In the data rows, the value 128 means zero.
Here are some points:
[138 110 173 216 138 181  92 116 118 132 108 185]
[108 141 134  95 109 111 157  75 123 100 139  81]
[132  89 175 164 166 110 146 121 121 136  99 144]
[168 113 147 162 183  90 158 163  84 130  99 113]
[ 56 117 140 106  68 134 170  84 156 107 164 121]
[ 72 126 117 112  82  94 169 104 186 135 145 147]
[128 133 128 123 118 128 148 109 181 185 182 108]
[152 152 117 125 151 190  68 139 127  99  97  94]
[114 192  92  58  98 205 133 124 132  77 128  65]
[141  76 168 155 172  99 141 156 110 146 106 195]
[134 134 134 153 127 105  56 110 115  94 106 132]
[ 67 143 132  90  76 106 166  49 187 116 172 120]
[ 42 152  95  95  45 138 166 122 165  98 174  91]
[136  93 168 108 136 134 121 138  90 108  96 156]
Here are 10 more points, each followed by its number:
[124 136 110 166 116 117 147 114 171 180 173 105] 0
[ 89 181  77  52  69  60 149 108 145  92 141 137] 1
[103 182  61  94 107 156 130 147 130 110 125 165] 2
[173 115 145 100 148 167 116  95  97 126  89 134] 3
[143 138 121 130 128 144 134 118 171 183 191 156] 4
[134 167 104 102 128 138 136 149 105  93 129 127] 5
[141 111 124 163 116 105 130 165 133 182 192 119] 6
[172  80 140 116 189 154 113 161  55 129 105 105] 7
[166 118 165 109 141 103 132  84 122 141  86  99] 8
[107 101 157 131 128 157 152  79 153 131 139 121] 9
Which of these numbered points is nearest to each point below, looking only along the 3 directions in which the first points spread most? Its number follows each.
[155 120 166 157 123  99  54  93 137 125 106 196] > 4
[146 144 120 117 160  80 135 125  85 109 122 126] > 8
[143 183 102  78 102 142 104 150 117  64  73  66] > 5
[151 181 109  69 140 138  96 145 114  89 112  82] > 5
[124 154  89 128 107 197 122 126 157 137 142 110] > 2
[ 92 111 151 114 113 114 172  58 133 112 136 139] > 0
[110 146 109 123 112  95 159 120 109 108 141  95] > 5
[156 124 131 136 148 145  66 126 104 114 117 135] > 3
[157 111 151 138 168 111 134 105  95 138 101 126] > 8
[137 145 107 149 131 106 114 114 149 147 141  89] > 9
[ 51 144 101  85  71 126 174 116 150  94 186 148] > 1
[154 142 146 118 119 143 123  74 171 168 162 186] > 4
[111 122 123 128 116 149 155  90 197 186 176 104] > 0
[ 56 159  91  99  77 122 163 127 136  91 184 161] > 1
[139 160 109 130 146 126  72 153 122  83  93 178] > 3
[167 103 154 131 164 199 124 105  92 144  88  87] > 3
[154 107 147 155 111 155 130 117 139 172 175 128] > 4
